Each row is where one point has got to under a steady rotation. How many ticks took it there?
The counts run from 0 to 340.
[ 14.1  10.4  -0.9  10.7 -15.5   7.5  22.6  24.7 -34.6   8.1 -53.9  13.0
  10.8   8.9 -41.1  -2.7  25.3  -1.9  23.5   3.3  -3.8  11.4 -12.6   8.1
  10.3  25.1 -31.8   6.3  -4.9 -23.7  13.6 -10.9] | 142
[-12.6  18.9  -2.4  -6.1   7.2  47.1 -38.7   5.6  11.9  30.5   3.2 -23.8
  -1.2  14.8  18.3  -7.0  -1.5  -8.6   9.3 -19.2 -24.8 -11.2   8.4 -16.2
 -16.9   6.5 -17.1  35.4 -23.3 -25.2  14.9 -18.0] | 185
[ 20.2  -0.9  22.1   6.6 -28.5 -27.0  -6.6  -1.2  15.7  -9.8   9.8  11.8
   7.6  -0.8  -8.7  24.9   7.0   5.9 -29.6  -2.6  14.0 -11.7  18.9 -25.0
  18.6  51.3 -25.9 -16.5  -9.9  20.9 -30.1  17.9] | 95
[  5.6  -5.2  -1.2  -1.6  27.5  15.7 -41.1 -11.0  10.4 -16.1   1.9  13.2
   4.6 -21.2  -5.4  16.1 -37.0 -29.5 -22.3 -18.6   7.9   3.8 -15.7 -18.3
 -22.2 -29.6   1.0  10.1 -21.5  39.5 -22.6   7.7] | 251
[ 25.7  -1.0 -21.2  35.1  23.6  10.7   9.6  23.8   9.9   1.8 -31.2   4.4
 -17.2   2.0   2.9 -16.1 -19.1  -2.7  17.1 -41.7  28.8 -32.7  18.0  -0.7
  20.0  19.3  20.8  32.4  29.0   8.5   1.6  15.1] | 208
[ 10.2 -30.4   6.0  11.6 -26.4 -11.0   6.3  -6.2 -10.5 -15.8  -0.1 -24.6
 -24.6 -11.5  17.0  30.4  -4.9 -17.5  -2.0  12.4  30.4  18.4  14.6  30.8
   9.2  45.3   0.9   7.4 -12.7  24.5 -33.4  16.1] | 274
[ -9.1 -32.4  20.5 -31.7  13.6 -24.6  25.4   8.2 -30.0 -26.6  -2.1   7.9
   9.3  -2.7 -24.9 -16.1   6.4 -19.7   6.6  16.8 -29.6  -2.9  25.8 -15.1
  12.9  19.1  -3.8  -8.0  29.8 -11.0 -19.8  26.3] | 159
[ -1.8 -27.8  -5.4 -14.5  15.4   6.8  17.3  -5.5 -18.6 -16.3 -28.0   7.3
  16.8 -28.6  -2.6   5.7 -13.6 -10.3 -38.9  23.9 -15.5  24.7  -5.8 -25.5
  34.6  -8.3  13.9 -22.7  10.5  37.2 -32.9  11.9] | 74
[  8.5  33.2   8.3  16.6 -28.7 -44.4  37.9  -8.0 -15.4  -2.2  27.2  20.5
 -20.2   8.3  -1.9   9.1  30.2 -12.7  15.2  11.7  -1.9 -26.7   0.3  32.3
 -12.0  11.6  -3.6  -3.2  29.4   4.6  -3.1   1.8] | 129
[-20.5   9.0 -44.3  -9.8   5.7  -2.1  22.2   0.2 -15.7  26.6 -16.1 -13.8
 -14.2 -12.1  34.6  24.5  39.2  -9.6  27.6 -14.0 -13.2  19.3 -21.9  -1.3
 -11.0 -18.9 -26.7   4.7  20.1  -5.2  -1.9  11.0] | 121
[-21.2   8.9  22.1 -19.7 -30.4  -9.2  10.0 -19.4  15.9  17.3  22.9  10.8
  -3.0  -2.4 -14.7  29.2  16.1   4.8 -22.6 -22.6   8.8  -2.4  -3.9  14.5
 -19.4  10.6 -43.7 -28.0 -36.6  -2.3 -22.9   0.6] | 98
[ 15.3   7.7 -25.8   0.5 -11.8   0.2  22.4 -18.7  10.2   2.4 -54.2  -9.4
 -31.6   6.8 -10.4 -17.9 -17.0   6.8 -30.1  24.3   7.1  21.1 -18.5  -4.0
  -5.1  -3.7 -24.5  -9.3  25.6  -1.0 -33.5 -36.3] | 56
[-18.4  -2.6 -15.9 -24.2  -6.7  18.5  -2.3 -18.4  -9.2 -28.2  17.8   1.7
 -14.3  14.9 -12.2 -10.7 -43.6 -15.5 -29.2  46.7  -2.1  14.3   9.0  20.1
 -25.1 -21.2  17.6  -2.8   5.4   5.6  -6.4 -26.6] | 233
[ 19.4   4.8  -1.1  19.0 -16.9  22.2   1.5  25.1 -38.5  -0.8 -32.6  23.1
 -17.9   6.1 -20.3   7.5 -22.9  12.2 -48.1  -0.9  39.7 -19.5  -8.0  -9.2
   4.7  14.6  16.3  13.7  -0.6   8.0  11.3   0.7] | 61
[ -3.3  -8.7  35.6  14.5  10.7  -4.7  -7.1  -4.1 -22.5   4.8   5.3   4.9
  15.0 -32.9  13.6   3.1  25.6 -25.0   9.8  -1.1 -57.3  -4.1  31.0  22.4
   2.3   4.4   0.6  -2.1   1.4  -3.5 -39.8   9.4] | 338
[-20.2 -17.2  17.5  23.8   4.0  22.5  47.4   5.0   8.8  -7.5 -43.9 -13.4
 -21.7  22.3 -26.3 -16.7  -4.6 -16.5 -38.2   2.0 -20.0  16.2  -2.5  16.5
   8.2  -3.2   2.0   6.1   3.0  -0.8 -14.1 -25.9] | 223
[ -9.9 -19.8  15.6 -22.5  -5.8 -26.1   7.3  -1.1   0.1  -9.7   8.6  16.3
 -31.2  -0.6 -33.2 -26.8 -25.3  -7.6 -47.6   8.2  13.6 -27.9  15.3  -7.1
  24.8   8.7  -8.3  -3.9   7.8  26.3 -24.4  17.1] | 243
[-12.0  28.5  22.1 -31.6   8.9  21.8  -1.7 -28.9  26.8  -1.3  15.1  -8.2
   6.9  17.1 -10.0 -20.1  -0.5 -10.2  17.5 -11.4 -19.4  10.3  21.7   7.1
 -17.7  24.3 -21.9 -18.7 -39.4 -37.1   4.2 -16.3] | 182
[  9.0  26.1  -1.9  21.1 -11.8 -16.3  22.2 -42.8  -8.2 -24.1  31.9  25.5
  -0.2 -15.3 -14.0  14.0  14.2 -18.5   8.9  -0.8   3.5  11.5 -40.3  30.2
  -3.7  -1.6  12.7 -31.8  -2.2  12.7  10.6 -25.1] | 296
[  3.2  24.8  -2.1 -12.2 -21.8   1.0   1.8  10.2 -31.0  32.9  17.3  -7.6
   3.3  -2.2  28.5  18.7  27.9  12.1  18.0   5.4   9.4  -7.1   3.8   2.1
  45.0  38.9   0.5  -2.7 -12.5  24.4  30.9  23.6] | 112
[  0.7  27.5  20.5 -19.2   2.4   6.8  -0.5 -31.2  39.0  -1.7  18.3  -2.4
   9.1  15.1 -23.9 -25.1   2.1 -14.4  13.7 -10.5 -15.7  -8.5  21.2 -11.2
  -0.5  46.2 -21.5 -10.4 -29.4 -29.2  -7.0 -15.9] | 181
[ 18.6  28.5 -12.8  23.3  -1.0 -14.3  26.5 -47.4 -17.3 -29.7  26.6  38.2
  -1.3 -13.4  -5.2   6.5   5.2 -15.4   6.9   6.2   5.5  -3.2 -32.7  19.4
   6.3  22.9  24.9 -31.5  -3.9  16.6  11.1   1.0] | 295
[ 16.6   8.2  25.6  -7.6 -18.8 -13.9 -27.4  41.4   2.1  23.4 -28.0 -12.5
  -8.1 -15.7  -1.2  45.7   5.2   6.1 -15.5   2.3  -0.3  30.7   6.5 -13.0
  -4.3 -10.1 -22.7  -1.3  12.7  39.2 -11.8  11.8] | 91
[  9.2  13.4  30.2  -8.9 -19.5 -33.6   2.0 -17.0   5.6 -21.6  10.4  10.8
  -0.3   2.6  -9.6  21.6  -0.8   3.1 -28.1  -5.0  18.3   1.7  13.4 -10.3
   5.1  47.6 -26.5 -28.9 -32.1   9.2 -27.0  18.5] | 96
[ 16.3   6.0  23.2  -6.7  -0.3   1.7 -17.9  -1.3   9.1   0.7 -37.3  12.5
 -22.4 -21.2   3.6   7.8  -5.3   1.0  -1.7   3.0 -25.9  32.8  21.4  46.1
  25.5  -5.5 -13.8 -27.2 -26.1  39.0 -15.7   6.1] | 256
[ 24.4 -24.2  23.7   0.6  17.8  -0.8 -26.2  30.3  25.0 -27.9 -15.1 -26.5
  -6.2  10.3  -7.0   2.0 -18.6   9.7 -10.9  -2.3 -13.7   1.5  32.4 -31.6
  14.2  47.9  -1.6   3.1  17.1   7.2  -4.4   7.2] | 10
[  5.2 -11.2 -12.9   5.3  23.4 -22.6  31.4 -36.9 -16.7  -4.5 -20.9 -21.4
 -15.8  -8.2  25.2  -2.7  -2.0  -0.4  -2.3 -13.2  14.7   9.4 -50.2  14.5
   5.8  -5.7 -46.0  -5.1  -7.8   5.5 -33.8  -4.3] | 286
[  8.6  53.5  -7.5   4.7  11.9  21.8   4.6   3.1  28.0  24.6 -12.1 -10.6
  -3.1  25.5 -26.0 -28.5 -18.2  -2.3  14.8   6.9  14.4  11.6  -7.2  10.1
  -1.9 -23.9  15.9   0.3  11.2  28.1  34.2 -23.2] | 216
[-20.7   8.4 -10.7  -0.2   9.1 -16.2  19.0 -16.2  -6.6 -10.0  50.6 -24.2
  34.8  -3.4  15.7  28.6  12.4 -10.6   7.1 -15.5  29.1   4.7 -28.8 -17.7
  26.8  30.1   2.6  -8.6 -15.4  10.9  11.2  12.9] | 115
[  3.6 -26.5  22.1 -13.2  18.1 -19.3   7.1  19.2 -43.6 -23.8  -3.8  -7.8
  14.3   0.5 -24.0 -20.2   2.2 -18.1  -2.0  23.1 -30.0 -18.2  10.2 -33.5
  26.2  20.9  -3.6  11.5  31.8  -4.6 -13.6  18.4] | 158
[  9.9  -8.2  -9.6  28.9 -18.2  20.8   1.2  33.1 -24.6  16.7 -41.1  21.6
 -21.5   6.8 -11.3  10.7 -17.7  27.3 -49.4 -15.0  26.6 -19.8 -15.8  -3.1
   5.9   9.4  -4.3  14.5   8.0  -0.9   5.8 -18.9] | 60
[-16.5 -16.3   0.1  12.7  21.1  -5.8 -43.0 -21.8  29.0 -26.0  43.6   0.5
   3.9  -1.2 -29.4 -17.1 -16.3 -32.1   2.7  -6.8 -35.3   2.1   9.9  18.2
 -19.5   3.0   1.2  -2.7  -0.4  -9.4  -1.7 -24.1] | 2
[ 25.1  10.2   6.7  17.0  18.0   3.2  39.0   3.7   9.2 -37.1  -9.6  27.6
 -11.4   5.7   1.4   0.8 -34.8  -9.0  11.8 -25.8  24.9 -27.0  12.6  19.3
   9.2  25.3  38.7  -8.4  22.8   4.9  -0.5   2.0] | 210
[-12.6  18.1 -12.3 -17.5   9.2  10.1 -27.7  -1.5 -28.0  18.7   3.4  -1.4
  17.9  -7.2 -15.2  -0.1 -26.3  15.7 -27.4   9.5   7.5  26.2 -33.7  19.6
   9.9 -41.3  -2.1 -19.2 -17.8  18.3  19.4 -26.7] | 69
[ 10.3  19.1 -18.7  27.3  22.5   5.8   4.4   5.4 -20.2  -1.5 -29.5 -21.6
  26.6   0.3  -2.1  13.9  18.3  -3.2  -4.4  29.5 -10.6  48.1 -34.2 -26.8
  -6.3  -1.2   8.2  -3.9  13.6  33.4  16.1   5.7] | 302
[  3.4   0.8 -12.3 -25.3   1.6   4.5 -28.3  25.5 -21.7   2.5  -0.9  -3.0
  29.6   2.1 -10.7  -2.5  -4.3   3.0  34.0  23.1 -35.8  23.3 -22.0  -9.0
  13.6 -23.8 -23.9   0.0  24.6 -14.2  33.0 -40.1] | 153
[ 35.5  14.6  14.6 -12.7  27.2 -15.5 -27.6 -18.3   2.7 -20.9  -5.5   5.1
  15.1 -10.8   1.4 -25.4 -18.2 -29.7  34.3  18.1 -31.8   3.0  26.3   1.7
 -26.7  -7.5 -23.3   3.0  11.9  -4.7 -38.5  -3.6] | 170
[ 19.9 -25.7  24.2  -3.1  -7.2  23.0   0.2  -6.6   6.5  40.3  -8.3 -35.3
 -33.2 -12.9  21.9 -21.9 -18.4   2.7  13.0  -1.9  -6.9 -16.8  10.4  41.6
  15.8  -3.8 -11.7  16.2  -6.6  12.7 -34.1 -26.4] | 25
[ 11.3 -20.7   3.3  -0.1   5.3  51.5  -8.0   8.8  13.5  -7.8 -17.2 -32.1
  16.0  -3.3  27.4  10.2 -15.2 -37.4  33.7   1.6  -7.4   9.3  18.6 -19.5
  -2.5  27.5  13.0  37.4  -5.5  -9.0 -21.7 -13.3] | 188
[  3.0  18.9  -7.8 -17.4 -14.2   5.4  18.0   6.7 -15.6   8.8  24.8   0.5
  15.1  -4.2  25.4  37.5  22.0   8.2  28.4  -1.0  14.7   0.5 -12.1 -12.9
  41.9  37.3  17.1 -17.1  -6.9  22.5  30.9  19.9] | 113
[-21.3   1.4 -31.6  -9.5 -23.1   7.0 -11.4 -40.6  45.1   4.7  23.9  -6.9
 -23.6  -4.9  10.8   4.3  16.2  -5.4 -29.0  11.3 -24.7  16.6   5.6  -2.7
  -7.6  23.2 -20.0 -21.8 -21.8   9.4 -15.4  -2.5] | 265
[ -6.1   8.3  17.9 -12.2   8.0  18.4  25.2 -39.7  26.2  -3.8  34.0 -20.2
 -31.3  -0.6  -2.1 -22.1 -10.7 -27.7 -15.2 -18.9   9.0 -18.6 -19.5 -21.8
  26.2  15.9  27.6 -11.8 -10.5  13.2  -2.8 -13.4] | 33
[  8.7  10.1 -36.8  -2.2 -33.3  -3.3 -16.1  14.7 -21.2   0.8  13.1  23.9
   4.0  -3.7 -40.0  24.1  17.1   4.9  -0.1  13.6  22.4   2.4 -14.3 -31.7
 -29.7  28.1   0.7  -2.2  22.5  -5.4  30.9   0.2] | 312
[-28.5  -8.3  13.3 -26.4  -9.3  21.9  16.9  31.2  11.1  29.6  33.0 -36.3
 -14.3  12.6  10.6   2.2   4.9   7.5  25.7 -24.4   9.5 -10.9  21.8  31.8
  11.1  12.0  22.6   0.2  14.5  -7.7  26.8  -4.6] | 195
[ -2.4   7.9  30.1  -2.3 -15.5  15.3  -7.9   4.3  35.1  -5.3  26.3   4.6
  -7.5  -5.5  -7.2  36.4   4.6  -0.5 -36.4  -7.7  -2.2   3.9   4.7 -24.9
  13.8  29.4  23.5 -19.5 -21.4  47.4  12.4  14.2] | 261
[ 13.5  10.8  -6.3  42.3  36.7  17.6  10.8  -9.5  22.5 -20.9 -29.5  -9.8
  15.6  25.2   4.0 -24.2 -27.4   3.3 -36.5  13.3 -18.4   0.8 -13.3 -25.6
  17.6   2.6   7.0   9.0   9.9  12.0   3.2 -24.3] | 220
